In the data rows, 128 means zero.
Here are some points, each followed by its number:
[108 140 136 106 112 146 174 129 127 126  75 168 125 107  74 122 164 100 151 107  83  82 142  86 139 160  90 130 110 109  85 108] 0
[114 103 130 101 131 153 180 137 129 140  92 143 131 137  96  91 150  80 148 119 100 139 167 124 121 127 114 136 160 177 150 110] 1
[170 191 151 113 162 125 125  97  95 184 124 139 112 121 152 117 152 120 153  96 103 115 116  39 137 126 117 127 121 118 129 230] 2
[ 91 101 172  90 120 151 124 173 107 114 126 115 173 147 115  88  77 126 103 161 158 166 157 225 157 113 218 142 168 175 176 155] 3
[190 177 160 144 134 107 127  95 162 110 109 122 100  81 145 114 209 170 136 129 175 141  75 159 118 122 122  93 164  98 165 217] 4
[116 137 104 126 126  90 158 139  74 128  87 126 100 106 149 118 126 154 162 125  92 103 169 113 173 167 101 152 105 146 150  94] 5
[ 94 119 108  85  95  89 151 146  93 101  93 151 111 127 103  99 126 129 124 132  87 122 185 132 141 159 100 173 160 127 139  96] 6
[113 160  96 164 121  91 130 131  93 151 148 140 106 156 176 119 120 175 184 167 115 133 175 142 151 173 138 124 114 147 130 118] 7
[147 142 125 148 126 134 148 127 117 153 108 116 145 127  86 145 103 108 158 142 131  71 181 103 127 142 134 138 100 119  86  91] 8
[138 122 139 134 117 110 107 133 125 151 124 132 107 136 118 123 147 114 160 148  81 105 137  76 172 162 122  74 121 150 123 120] 9
[108 155  82 102 132 113 124 104  99 150 136 144 132 145 157 102 124 138 155 121 128 123 144 117 143 165 142 165 111 105 126 189] 10
[ 81 140  69 109 142  42 153 142 126 167 155 143  79 175 201 100 107 162 167 139 150 122 206 148 168 173 122 143 119 153 150 161] 11
[138 104 102 165 143  67 145 124 148  35 180 103 155 123 169  86 103 142 103 131 188 147 161 212 132 181 157 173 157 180 179 131] 12
[ 90 135  68  98 117  78 152 137 112 104 102 125 135 133 139  74 106 138 118 165 152 115 175 156 127 134 100 168 125 133 133 101] 13
[193 148 149 134 129 116 145  97 154  85 111 147 110 114 129 138 137 153 158  96 154 126  68 162 155 160 125 123 150  90 154 178] 14
[148 124 167  95 107 174 111 107 125 175  70 144 112  92 109 189 135  41  42  43  45  46  48  48  50  51  52  52  54  57  57  59] 15
[143 113 118 156 129 159  96 117 149 164 153 135 162 156 155 136 113  68 117 136 108 155 145 115 149  71 152 129 135 193 168 169] 16
[126 108 114 148 126 108 127 124 145 150 137 105 147 134 101 122 101 118 131 126 135 102 168 107 145 156 126 128 112 130 114  60] 17
[169 128 175 122 104 128 104 159 171 135 136 160 137 102  92 161  96 142 112 141  98 163 111 145 135  60 146 130 180 171 181 183] 18
[114 152 129 141 135 138 113 151 130 110 113 136  96  90  74 138 128 131 164  96  92  56 124 141 107 171 108 112 125 139 109 106] 19
[125 108 128 122  98  93 151 146 128 130 112 168 112  96 103 125 127 106 132 108  78  95 169 117 128 137  86 148 141 138 136  66] 20
[ 91 121  96 135 113 155 148 104 135 146 140 130 130 132  72 136 107  93 133 137 122 102 182 104 110 148 125 153  97 123  93  87] 21
[183 103 123 145 137 138  99 166 149 184 115  96  92 144  93 117  85  41  42  43  45  46  48  48  50  51  52  52  54  57  57  59] 22
[145 147 159 159  80 104  97  95 155 110 140  98 136 164 113  94 117 142 102 169 134 168  82 159 185 128 137 102 154 146 151 135] 23
[133 112 158 127 117 106  97  92 158 124 114  82 121 129 110 143 129 142 115 129 137 182  83 137 164  90 145 119 163 121 151 164] 24
[145 128 143  96 100 140 102 131 116 161 149 155 148  93 125 163 146 117 141 114 121 156 155  88 124 123 106 181 175 140 169 136] 25
[115 136 123 129 121 181 141 123 128 142 104 131 111 125  64 143 145 101 152 121 124 105 177 169  50  51  52  52  54  57  57  59] 26
[141 115 127 142  96 116 121 115 166  75 128 102 151 146 107 115 115 122  99 152 126 131 153 144 150 155 120 124 151 147 147  51] 27
[123 139  94 133 153 192 118  92 117 185 192 130 180 105 138 156 151  88 105  73 152 141 140  78  88 128 126 185 128 152 153 171] 28
[184 136 190 154 131 117 124 119 161  54 130  88 143 132 156 112  97 197  92 161 202 200  81 201 171 135 186 126 168 130  57  59] 29
[131  87 140 112 113 106 126 167 118 115 111 152 115 102 106 126 119 108 153 110  94 104 176 118 151 163 111 151 164 158 153  88] 30
[140 115 184 129 127 153 135 133 110 125  91 143 105 101 111 143 113 129 117 131  71 129 134 151 160 121 131 154  54  57  57  59] 31
[196 194 138 124 156 160 160 114 154  88 105 131 100  93 159 141 223 198 144 115 102 119  60 130  95 132 123 105 154 101 165 212] 32
[105 126 109 139 124  73 146 158 109 110 111 147 113 151 107 110 121 177 150 125  82 113 175 135 133 179  82 161 126 134 136  90] 33
[127  84 131 137 111 118 164 141  99 127 106 130 122 113  87 135 134 115 138 128 106 106 160 131 167 144  87 134 144 144 140  88] 34
[105 161 124 105 111  84 157 120  91 115  87 122 101 152 131  92 125 135 129 134 117  95 162 146 115 179 118 133 142 106 156 146] 35
[120 131 118  92 129 126 140 109 116  99  94 153 152 127 111 139 141 110 149 118  70  99 126 105 130 160 102 150 151  97 115 117] 36
[121 119 113 176 159  69 137 157 117 144 141 124 105 184 178  95 115 132 178 129 104 114 165 126 145 136 130 114 133 175 125 172] 37
[123 184 121 154 147 106 145 102  91 171 134 122 107 130 134 125 130 138 166 139  76 122 148  84 171 158 117 154 114 144  97 177] 38
[ 97  98  63 121 128 140 133 115 127 169 169 145 191 118 122 166 151  89 110 106 150 175 169 116 118 129 159 201 108 130 157 142] 39
[ 94 107 128 123 106 113 146 137 115 107 124 125 111 104  87 124 124 133 138 124 132 129 150 149 125 168 112 164 160 143 139  98] 40
[ 90 101  85 138 124  79 152 147 110  41 175 121 154 130 143  83  85 128 127 162 163 177 149 197 129 193 147 168 140 168 155 107] 41
[124 128  75 101 108 110 142 105 110 126  83 138 158 135 115 107 139 129  97 100 131 116 167 126 122 164 115 154 122 132 122 143] 42
[ 97 112  97 168 161  79 129 115 127 131 204 130 170 162 208 114 121 145 120 149 237 148 192 190 143 114 191 163 156 182 153 163] 43
[136  96 125 107 119 185 130  90 107 174 154 166 162 121 118 153 169 109 130 117 119 150 144  88 107 119 129 193 149 149 144 145] 44
[127 103 145 120 127 164 128 145 113 137 114 130 126  85 135 142 119 107 132  96 107  79 137  88  96 152 135  52  54  57  57  59] 45
[125 107 144 129 121 175  87 155 123 173 135 123 126 112 133 151 145  70 123 158 100 137 152  99 184  85 172 143 144 190 176 148] 46
[ 94 110 136 103 111 138 107 118 108 106 113 127 119 119 104 113 144  96 134 133  45  46  48  48  50  51  52  52  54  57  57  59] 47
[110 141 108 118 125  41 121 165  99 145 109 121  92 173 177  89  88 142 133 123 136 101 195 172 114 163 121 106  54  57  57  59] 48
[160 171 136 118 142 197 120  68 136 182  55 157 117  92 128 160 215 155 155 119 104 167  75  74 153 125 104 108 164  96 152 255] 49
[127 104 146 128  98 130  85 110 162  83 118  74 133 151 127 100 112 147  98 168 181 190 103 221 195 100 169  99 157 179 168 175] 50
[ 96  92 128 157 134 118 151 163 116 107 154 139 127 124  85 110 138 100 150 136 117 132 165 108 155 142 128 158 138 193 149 108] 51
[156 146 137 103  98 106 112 117 138  43 119  89 146 114 149 139 127 165 103 169 185 197  78 174 183 100 164 109 144 134 149 157] 52
[143  98 130 136 120 141 108 127 154 141 114  94 121 160 113 137 128 116 134 165 142 156 140 113 121 135 139 127 132 161 148 106] 53
[194 177 145 127 157 160 129 115 120 205 119 158 112 104 154 176 212 147 140 136  90 142  81  57 155 134  89 120 119 102 140 255] 54
[106 115 123 139 143 103 122 135 168  92 130 105 126 165 131  92  86 124  82 213 183 196 127 179 144 127 187 128 108 146 176 127] 55
[132 106 130 135 110 100 177 136 160  39 139 135 118 132 102 115 148 128 158 141 130 110 120 139 136 160 131 132 154 156 131  96] 56
[101  70  83 144 125 146 116 113 157 135 176 123 185 145 114 129 128  92 119 111 152 135 180 116 114 150 136 163 133 149 150 128] 57
[102 120 141 157 166 165 173 147 152 137 122 125 110 139 110 157 128 100 158 143 122 120 155 145 153 147 174 114 130  57  57  59] 58
[ 75 149 117 103 125 138 146 128 136 146 101 155 134 124 124 109 119 108 146 142  96 124 175 145 143 142 117 156 116 146 131 136] 59
[104 102 118  96 109 128 149 156 132  87 148 116 129 138 119 109  77 138 109 158 153 138 163 195 118 135 138 157 171 183 166 142] 60
[150 183 148 141 147 152 194 160 157  76  91 148 130 109 130 119 160 126 165 141 130  78 118 168 147 193 180 135 110 155 130 156] 61
[141 130 196 100 100 174  88 165 130 154  88  92  99 102 121 171 124 107  87 146 136 153  88 134 167  62 166 123 156 157 167 152] 62
[175 174 214 110 155 199  96  99 157 173  93 110 110 110 136 184 143 154 131 109 119 170  27 144  85  52 171 128 164 146 166 255] 63
[102 123  87 130 116 124 131  89 101 150 164 119 129 158 105 134  91  76 116 141 142 117 154 146 130 144 121 164 116 131 118  93] 64
[190 169 173 145 114 138 113 104 180 159  94 120 105 125 150 147 176 173 139 138 110 162  88 140 138 118 114 112 164  91 162 207] 65
[176 169 187 106 174 212 109 126 161 203 125 154 130  73 168 192 185 170 135  91 130 160  74 103 115  69 129 112 164 121 164 251] 66
[115 133 118 131 126  66 152 136 112 140 123 124  97 160 160 114 123 152 179 139 102 121 184 115 194 170 124 132 125 157 122 139] 67
[173 167 188 122 154 167 121 128 160 146 127 113 103  79 134 177 112 185 107 105 141 161  65 152 107  89  52  52  54  57  57  59] 68
[ 68 101 155  77  90 159 119 179 149 156 123 112 154 135 114 112 102  91 108 177 180 179 128 177 205 108 196 104 132 176 174  59] 69
[129  56 132 126 106 139 149 109 137 106 148 147 178 123 119 154 134  71 114  88  97 129 177 109 115 163 114 164 141 151 144 123] 70
[107 138 101 126 119 138 151  97 142 154 113 113 119 129  74 138 105  94 102 117 141 110 185 127 107 164 118 148 108 175 134  86] 71
[ 73  99 154 113 104 156 138 135 129 117 102 121 138 140 105 127  92  94 123 135 121 138 176 165 167 122 135 145 138 152 139 126] 72
[147 119 146 109 120 137 123 115 103 137 134 126 128  80  88 168 162 110 131  95 120 123 128  92 116 108 123 179 154 139 145 136] 73
[148 193  98 125 147 124 108 107 101 172 127 125 123 153 212 120 130 116 133 112 174 151 150  84 109 145 164 160 125 161 115 255] 74
[208 204 164  97 160 177 113  81 134 192  96 111 112 120 145 143 220 129 150 123  99 176  62  81 151 111 108 123 154  93 137 255] 75
[ 96 104 134  88 118 162 124 181 117 157 113 114 148 146  76 110 144  74  94 140 133 151 131 166 126 124 155 124 141 152 132 134] 76
[107  96 135  90 106 117 127 166  97 104 131 123 122 145 113  74 113 110 120 131 106 173 150 173 187 101 140 134 168 180 161 164] 77
[123 113  97 156 138 130 114 139 147 176 130  89 112 166 109 147 102 122 139 168 132  91 133 143 191 153 136  79 118  57  57  59] 78
[183 164 202 103 136 173  87 141 144 144 100 118 107  72 167 215 110 172  67 114 116 162  61 162 127  67 178 108 176 165 175 255] 79
[ 95 123  85 111 104  84 164 104 122 128 110 113 102 139 164  93 152 127  42  43  45  46  48  48  50  51  52  52  54  57  57  59] 80
[125 121 121 126 114 121  93 106 132 143 161  87 118 148  94 145 113 116 123 172 153 150 134 153 155 143 123 106 157 153 142 111] 81
[108  82  99 139 145 131 102 128 118 195 205 146 188 169 175 137 125  78 138 132 171 159 168 144 156 130 160 157 123 183 158 189] 82
[181 151 185 121 130 155 107 135 158 154 108 117 124 100 146 174  97 161 113 133 138 172  67 153 142  65 195 116 179 172 184 228] 83
[110 127 133 107 127 101 160 174 149  89 121 121  99 131 110 116 125 164 109 157 154 131 138 178 123 130 133 149 195 146 181 128] 84
[145 166 150 148 134 106  92 149 136  99 107 141  65 115 127 137  99 178 136 154 129  73 126 134  98 184 157 126 148 132 163 120] 85
[148 151 157  95 136 169 119 140 125 144 103 131 127  73 140 194 143 133 124 110  95 148  91 116 102 104 119 177 156 140 147 190] 86
Which point above is nearest to each new point by angle? Its number follows each.
[132 125 126 143 118  42 135 114 138  60 145 123 152 147 138  87 123 158 128 135 203 124 103 215 141 159 138 156 182 115 163 148] 12
[116 152 111 144 140  89 130 105 109 141 121 161 123 141 131 128 151 136 144 154  85  90  48  48  50  51  52  52  54  57  57  59] 47
[121 163 106 123 129 112  99 141  92 149 138 140 127 155 127 132 135 118 142 135  98 117 148  89 194 144 130 128 116 150 112 147] 38
[110  80  99 170 140 121 114 108 114  96 149 144 163 154 129 119 134  89 158 125 144 121 185 127 161 147 163 144 136 145 166  92] 57
[ 86  89  76 188 165  93 112 151 122 127 193 115 157 180 171 140 101 109 123 123 187 143 178 164 132 148 180 151 137 180 151 147] 43
[101  99 128 118 124 113 145 159 110  99 105 126 121 115 116 110  92 131  90 147 136 125 185 169 133 148 146 153 155 151 128 107] 60
[115 114  54 112 136 119 121 115 110 136 191 126 171 176 163 113  80 120  89 123 246 183 184 171  81 173 172 214 129 160 149 153] 43
[146 133 113 124 135 115 125 139 132 163 121 120  82 133 115 138 115 135 156 149  84  46  48  48  50  51  52  52  54  57  57  59] 47
[102 106  77 144 161 138 117 160 143 188 114 111  67 127 124 138  87 138 166 124 117  71 131 138 142 163  89 114 118  57  57  59] 78
[ 98  68  98 157 147 124 116 134 106 139 184 152 189 157 188 114 144  72 106 109 191 139 192 132 120  51  52  52  54  57  57  59] 26
[185 166 162 160 140 119 120  80 172  78 141  99 100  92 149 170 166 200 107 134 176 172  55 174 135 114 155 109 176 103 152 236] 4
[106  93 134 153 144 133 133 138 125  91 160 131 105 115  91 103 122 105 136 155 134 117 162 142 140  51  52  52  54  57  57  59] 26
[167 167 173 147 104 129  99  88 158 120 104 111 132 141 140 154 157 169 106 167 113 179  80 141 184 138 123 112 174 106 158 201] 65
[ 79 102 176 114 104 161 122 190 121 140 119 104 138 120 113 115 101 103 119 156 140  46  48  48  50  51  52  52  54  57  57  59] 47
[142 128 178 167  91 113 122 110 154  79 131 116 105 130  91 126 134 158 157 162 123  46  48  48  50  51  52  52  54  57  57  59] 47
[109  90  88 136 139 113 121 126  90 178 166 165 148 140 138 135 149  71 133 103 111 146 186  87  50  51  52  52  54  57  57  59] 26
[119 126 137 161 109 128 153 142 126  83 105 143 121 131  89 154 145 142 155 139  82  95 152 142  50  51  52  52  54  57  57  59] 26
[118 126 153  58 135 170 168 152 113 132 114 127 159 135  94 103 112 118 117 157 160 154 178 149 142 116 146 133 145 161 151 142] 3
[ 84 120 131 107  90 130 162 112  86 107  94 136 152 110  91 100 146 114 115 135 120 140 171 115 146 145 122 159 122 156 129 121] 6
[124 137 119 167 142 102 139 131 169  58 156 150 109 130 118  94 105 156 121 137 165 103 136 183 128 185 180 148 151 126 159 133] 12
[ 98 132  75 142 144  75 125 132  96 134 115 134  95 141 145 147 126 151 161 125  99  94 155 133 180 191 137 134 108 157 113 140] 67
[148 132 126 132 123 112 154 137 138  73 131 147 139 107  84 100 177 174 143 132 128  93 102 166 135 173 127 148 160  95 149 122] 56
[101 158 107 190 174 161 140 166 166 191 128  92  75 154 116 144 112 111 145 129 118  62 134 114 133 182 148  91 107 158 102  98] 78
[130 103 123 161 113 116 117 146 153  80 129  73 149 160 113 121 114 139 108 154  45  46  48  48  50  51  52  52  54  57  57  59] 47
[104 126 139  74 123 163 146 190 141 117 137 114 136 143 106 116  72 112  87 181 171 220 137 216 162 117 173 135 159 194 164 142] 3
[201 158 164 127 151 166 122  85 135 113 110 140 100 112 160 167 190 200 141 116 157 147  68 146 151 144  52  52  54  57  57  59] 68
[137 159 122 113 124 106 146 100 110 104  94 143 107 123 105  95 167 139 146 123  89 104 129 106 143 176  89 149 144  97 133 108] 36
[ 89 122 167 112 123 137 142 145 102 104  85 124  88 136 113  97 125  93 153 151  83 138 170 136 168 125 128 121 119 152 141 114] 72
[112  98 175 114 126 152 138 170 155 107 105 119 143 134 140 129  91 116  73 155 167 172 129 231 156  92 198 114 156 161 197 173] 3
[152 191  87 126 157 100 124 127  62 156 143 155 114 160 210  95 130 145 118 141 162 153 159 119 112 147 158 132 116 118 121 217] 74
[113  96 152  88 100 137 120 150 102 151  98 146 128 135  82 138 123 100 111 154 105 170 155 137 187 149 152 114  54  57  57  59] 31
[115 173 131 105 112 154 163 123 110 126  56 139 119 100  72 125 151 115 163  80  76  77 135  85 132 161  99 148 149 116  88 134] 0
[141 142 113 183 128  98 122 139 172  43 154 109 137 120 164 103  94 163  85 155 170 164 134 210 155 187 180 187 142 109 149 131] 12
[ 96 115 131 110 114  88 160 166  85 113 100 143 114 106 109  98 110 119 140 147  97 153 191 168 138 153 129 141 144 159 164 101] 6
[201 165 138 164 147  90 139 114 166  25 137 117 111  82 149 107 127 188 152 111 162 119  43 201 116 143 162 158 172 114 194 171] 14
[127 127 110 130 117 144 116 114 141 144 151 109 142 159 101 129  88 116 106 153 147 139 160 138 131 121 130 181 117 122 106  86] 64
[104 117 130 157 128 122  93 147 146 199 119 106 127 156 100 127  86 127 138 145 120  93 141 118 165 173 132 115 101 161 113  59] 17
[132 162 135 167 146  99 185 162 169  27 123 122 109 113 143  96 140 178 134 128 173  82 116 178 104 176 172 126 145 138 171  59] 56
[118 112  88 143 130 193 112  96 111 181 178 147 174 100 116 148 161  94 119  98 140 149 110  83  81 109 149 155 141 138 147 170] 28
[112 124 123 130 133 110 152 188 128  99 101 141 124 116 117 130  96 162 109 135 171 147 116 190 111 149 168 159 180 141 177 139] 84
[177 174 141  90 148 173 113  85 131 177  78 135 106 111 162 153 212 156 165 106 103 165  53  75 106  99 108 104  54  57  57  59] 68
[121 151 137 140 143 146 112 122 102 173 111  59  86  86 105 153 115 111 123 155 124  57 154 100 141 192 150 109 111 153 118  84] 8
[198 151 183 145 126 100  97 104 150  75 142 108 130 155 142 156 125 189 108 164 211 195  48  48  50  51  52  52  54  57  57  59] 68
[ 83 135  97  79 132 164 125 160  96 121  78 134 119 133 102 137 156  75 146 115  93  88 164 123 122 152 121 139 132 145 101 109] 0
[137 133 128 130 115 123  91 133 147 150 128 132  87 132 104 137 114 108 171 166 121 112  48  48  50  51  52  52  54  57  57  59] 47
[142 114 135 126  94 154 126 108 102 123 144 154 137  78 124 136 139  95 109  78  97 100 124  88  90 123  96 166 118 153 120 129] 73
[111 126 137 143 144 103 105  83 155  80 143  77 128 147 119 110  96 151  67 187 178 165 109 204 174 143 180  99 157 184 147 154] 50
[116 164  88 114 152  62 154 131  93 136 126 130 118 173 160 118 112 132 144 144 157 132 176 143 133 179 120 181 139 154 139 190] 11
[114 102  79 131 131 152 147  96 134 130 178 142 158 137 116 139  99 106 118 110 180 139 180 143 105 170 136 202 129 150 134 104] 57
[129 165 129 154 139 128 161 133 118  56  91 147 121 103 111  86 155 127 152 117 130 102 119 160 121 169 136 151 124  94 145 127] 61
[203 196 169 109 130 177 154  95 112 195  91 146 106 107 153 164 189  41  42  43  45  46  48  48  50  51  52  52  54  57  57  59] 15
[113 120 140 163 131 159 138 149 103 156 151 110 114 151  91 140 108 100 175 144 105 135 130 114 179 160 190 113 145 176 145  59] 51
[123 171  95 168 193 105 149 115  97 170 189 143 122 166 226 118 156 149 149 139 156 115 174  91 119 156 140 119 128 155 152 241] 74
[107 106 187 118 141 105 128 151 142  90  95 150  98 106 128 150 101 160 106 129 137 172 126 198 128 142 136 153 164 168 192 164] 84
[140 141 155 126 146 119 118 154 163  75 135 141  91 114 116 132 135 178 126 107 144 124 133 181 132 121 158 151 171 166 156 142] 84
[128 104 114 121 101 131 111 102 126 142 147  93 140 129 114 107  71 101 128 167 149 143 160 154 137 180 150  52  54  57  57  59] 78
[114 113  97 155 153 161 101 106 110 204 210 141 177 151 130 147 131  62 134 130 134 140 152 117 145 140 146 164 133 168 147 175] 82
[ 85 127 142  72 120 161 139 161 126 143  99 138 100 106  93 122 128  81 152 129  75 146 151 126 134 153 153 136 143 152 138  96] 1
[152 104 149 117 144 168 105 140 139 188 144 115 148  97 153 142 142  90 111  96 118 154 106  95 134  87 126 112 167 161 127 190] 66
[ 82 141 138  98 151 141 147 169 131 103 133 122 142 160 131  98  82 139  97 162 152 198 146 204 144 157 217 139 167 190 159 156] 3
[156 118 132 165 107  91 157 142 157  47 134 145 133 124 171 119 124 177 112 134 200 127  93 197 136 167 156 171 172  57  57  59] 29
[ 80  90 132  78 106 120 117 172 139 124 122 121 122 145 103 129  96 104  94 179  45  46  48  48  50  51  52  52  54  57  57  59] 47
[137 126 127 146 118 106 120 109 126 134  96 100  85 122  84 122 122 121 151 145  94  67 125 129 125 198 120 119 125 126 111  67] 19
[122 141 119 150 104 115 170 130 134  71 111 123 121 127 132 116 137 180 162 136 134  76 123 142 133 171 107 137 169 106 114 119] 56
[120 161 140 130 110 107 146 118 136 138 121 161 114 141 112 120 162 120 150 131  72 105 160  61 130 148 102 157 122  87 120 150] 0
[124 132  92 139 146 160 122 111 105 189 186 117 194  91 159 162 171 113 134  75 142 129 114  74  85 140 152 169 138 138 149 188] 28
[147 156 108 163 135  85 153 127 126  28 142 132 149 128 141 109 125 186 130 139 154 123 114 193 141 169 114 161 141 138 144 128] 12
[ 93 148 101 136 124  46 164 137 137  91  96 152 113 152 156  68  87 168 131 154 146 140 168 157 152 167 142 165 150 123 147 115] 13
[155 167 138 150 130 107 134 160 128 105 125 132  97  82 129 124 112 174 170 116 120  87 144 137 108 157 127 146 167 140 167 125] 85
[139 107 139 102  93 155 124 132 120 162 144 134 160  92 135 161 160 108 125  95 128 142 120 116 123 103 104 173 158 134 161 145] 25
[111 179 124 124 130 108 156 105  77 170 108 120 121 137 159 101 164 136 167 121 114 132 168  90 137 182 127 138 116 145 116 175] 38
[ 82  89  98 150 148 120 125 123 121 170 171 130 129 174 150 148 137  95 129 139 150 121 170 108 143 162 161  52  54  57  57  59] 78
[140 102 122 116 123 119 117 124 164 131 130 111 140 151  96  98  86 123 117 170 176 174 128 178 166 122 170 175 124 144 169 128] 55
[148 167 115 191 143  84 161 143 148  36 148 141 140  87 131  86 128 171 154 141 186 105 111 168 110 176 140 161 155 117 155 147] 12
[140 141 106 171 130  77 146 137 145  59 176 130 128 143 177  99 106 155 139 140 167 150 124 203  98 149 176 158 128 147 179 148] 12
[108 157 119 103 151  88 147 119 112 138 131 139 130 145 128 123 117 115 146 135  85 105 167  85 120 158 114 139 122 144 118 162] 38
[137 105 151 141 107 129 152 104 133  81 123  89 119 143 119 112 112 153  92 157 164 174  99 178 180 152 156 121 144 151 143 149] 50
[131 133 123 146 117  92 149 139 123 127 120 110 120 122  97 146 129 162 153 112  88  97 138 114 147 177  91 163 127 163 134  79] 33
[110 130  85 148 114  94 146 106 107  61 164 126 140 147 122  80  99 121 119 162 165 179 151 167 125 166 160 164 126 120 153 122] 41
[ 85 146 105  76 116 176 154 103  97 119  88 137 128 168  96 115  98 100  90 135 133  46  48  48  50  51  52  52  54  57  57  59] 47
[110 101 170  97 130 200 123 197 139 189 122 125 137 127  88 135 113  76 136 158 138 176 144 151 174 120 194 107 130 181 138  86] 69
[105 116  89 135 100  61 150 105 134  89 136 126 138 153 131  60 103 127  96  43  45  46  48  48  50  51  52  52  54  57  57  59] 80
[170 125 143 122 131 192 110  78 111 181 168 128 154  86 169 165 185  93 130  48 143 132  76 109  68  91 120 149 147  57  57  59] 15
[ 88 152  67  89 117  74 143 139 112  92 109 154  90 165 127  62  90 172 121 149 156 135 176 184 142 169 125 185 151 160 165 121] 13
[ 65  92 158  87 113 155 113 136 115 129 102 106 162 151 110  97  83 112 123 152 137 172 127 189 134 106 172 142 141 174 146 143] 3
[156 156 137 169 128 106 116  94 160  89 128 119 131 134 130 135 142 149 132 114 121 140  97 152 176 148 124 162 169 107 133 131] 14
[ 94  99 159 100 102 146 151 189 131 130 116 122 153 155 102 108 112 102 114 153 138 157 154 201 171 105 185 116 169 171 172 129] 3
[ 94 133 119  99 114 109 166 155 101 102  93 146 154 128 115 102 116 145 118 134 171 138 195 168 146 168 146 140 140 135 142 128] 13
[108 121 173 157 148 162 153 135 117 116  87 141  81  99 112 142 127 113  98 122  90 149 136 126 147 127 147 146 157 130 160 134] 62
[111 109 119 164 129  86 152 148 103 103 183 167 138 108 124  76 144 144 149 151 176 128 161 156 138 165  52  52  54  57  57  59] 48
[132 141  98 162 127  85 132 129 148  50 153 118 153 135 171  87 122 157 126 117 195 116 142 196 136 192 174 172  54  57  57  59] 48
[117 113 128 149 166 115 147 167 155 156 118 101  69 161 135 127 133 150 157 149 135  81 154 137 181 193  96 116 119  57  57  59] 78
[158 120 146 101 135 124 108 154 136 109 140 131 126  94 112 151  90 152 104 137 129 136 116 165 134 121 148 152 181 166 158 139] 18
[122 110 117  98  93  97 155 139  90 116 120 115 118 129 118 105 127 156 141 135  45  46  48  48  50  51  52  52  54  57  57  59] 47
[104 126 111 121 124  93 163 122 122 100  95 154 139 149 117 106  97 111 114 123 126 142 191 151 127 169 135 157 141  57  57  59] 48
[ 91 151 137  98 162 164 164 148 156 106  94 122  99 143  86 127 157 104 142 128 123  92 130 172  50  51  52  52  54  57  57  59] 26
[136 133  93 151 176 152  83 100 121 186 234 138 156 184 185 132 154  74 138 113 178 160 141  70 115 108 180 164 115 177 166 194] 82
[160 177 127 151 144 124 206 122 153  68 116 128 111 123  93 104 177 174 163 131 137  94 131 193 128 186 154 120 136 121 153 152] 61
[178 139 175  87 133 202  95 134 144 151 125 114 117  90 136 192 149 143 113 129 103 147  59 118  86  51  52  52  54  57  57  59] 68
[ 83 161 104 105 120  95 126 141  91 135 127 124  97 146 167  91 116 157 154 150 140 151 156 138 131 150 104 132 116 136 138 179] 11
[137 133 134 153 126 124 105 132 160 171 127  97 132 141 128 134 118 126 116 137 144  81 137 129 181 134  52  52  54  57  57  59] 78
[129 175  84 110 129 104 137 101  93 164 138 118 115 163 189 109 150 137 155 111 183 155 137 102  98 152 141 114 124 142 125 250] 74
[133 109 158 124 132 193 105 149 142 189 108 142 110 146 135 151  91  97 123 142 124 148 128 104 179  89 166 106 140 188 163 121] 46
[117 113 135  96 103  94 140 160 102 121  93 150 148 136 107 100 135 131 141 136  81 145 172 137 142 151 109 157 131 126 155  77] 6
[149  94  99 130 131 121 113 128 128 189 141  93 148 165 108 142 106 101 120 124 146 118 128 145 157 147 137 116 115 163 134  76] 17
[159 168  97 166 118  87 158 130 142  11 142 130 131 104 151  94 135 177 134 136 174 116 119 208  95 197 147 169 146 119 175 155] 12
[144 122 134 161 132  92 156 109 138  41 145 106 104 116 171  71 148 159 125 120 168  86  87 193 115 179 151 141 161  96 184 139] 12
[167 131 138 165 126  95 137 118 181  46 142 137 129 132 150 129 118 205 118 164 189 152  90 228 129 167 137 159 168  57  57  59] 29
[112  49  60 150 174 120  80 148 137 177 233 127 177 198 227 137 102  87 122 119 237 190 195 132 127 130 163 160 125 191 181 173] 82
[ 55 108 134  97 108 168 150 159 118 132  95 117 134 132  93 117  86  96 124 163 126 112 169 132 146 149 148 155 132 166 139 152] 72
[124 114 129 173 163 112 101 124 143 185 120 135 108 138 149 136  99 123 169 146  98 107 147 111 143 136 126  99 110 171 131 164] 37
[100  89  76 150 159 105 123 130 123 121 182 154 177 157 149  92  93 110  88 159 181 160 171 168 123 141 168 179 135 157 164 146] 43
[111  93  76 167 165 129 106 133 110 208 233 110 168 167 172 132 140  94 145 121 162 163 165 107 115 126 144 136 141 189 138 149] 82
[ 93 103 115 109 125  97 161 152 110  93 100 133 126 117 120 100 139 107 140 150 116  46  48  48  50  51  52  52  54  57  57  59] 47
[ 96 126 113 102 121 187 144 122 119 138  96 121 108 123  50 131 135  60 150 123  90 102 112 114 128 146 132 134 119 173 149 142] 1
[124 128 174 137 134 158  84 158 173 164  99 156 137 126 100 146 127  81 108 153 113 169 137 117 180  75 177 114 155 192 138 136] 46
[157 123 130 170 105  90 133  99 127  89 101 134 136 138 127  80 161 169 146 121  88 153 122 140 160 158 105 150 136 141 140  88] 33
[ 93 114  72 109 120 106 134 100 120 105 165 120 164 157 138 100  38 120  42  43  45  46  48  48  50  51  52  52  54  57  57  59] 80
[ 84 108 118 155 169 150 123 158 135 173 160 111 131 154  87 145 116  66 155 173 108 141 132 105 169 112 213 110 140 186 128 111] 46
[146 120 118 172 128 128 127 113 120 142 149  95 110 132 117 133 101 116 175 141 108  75  48  48  50  51  52  52  54  57  57  59] 47
[125 136 129 132 167  92 110 109  91 175 162 125  95 162 192 120 153 157 156 141 145 120 154  88 132 152 136 113 110 143 135  59] 7
[132 137 134 134 149 150  93 123 122 199 184 141 182 161 160 175 144  89 101 105 122 152 123  91 144  66 160 154 147 161 154 193] 16
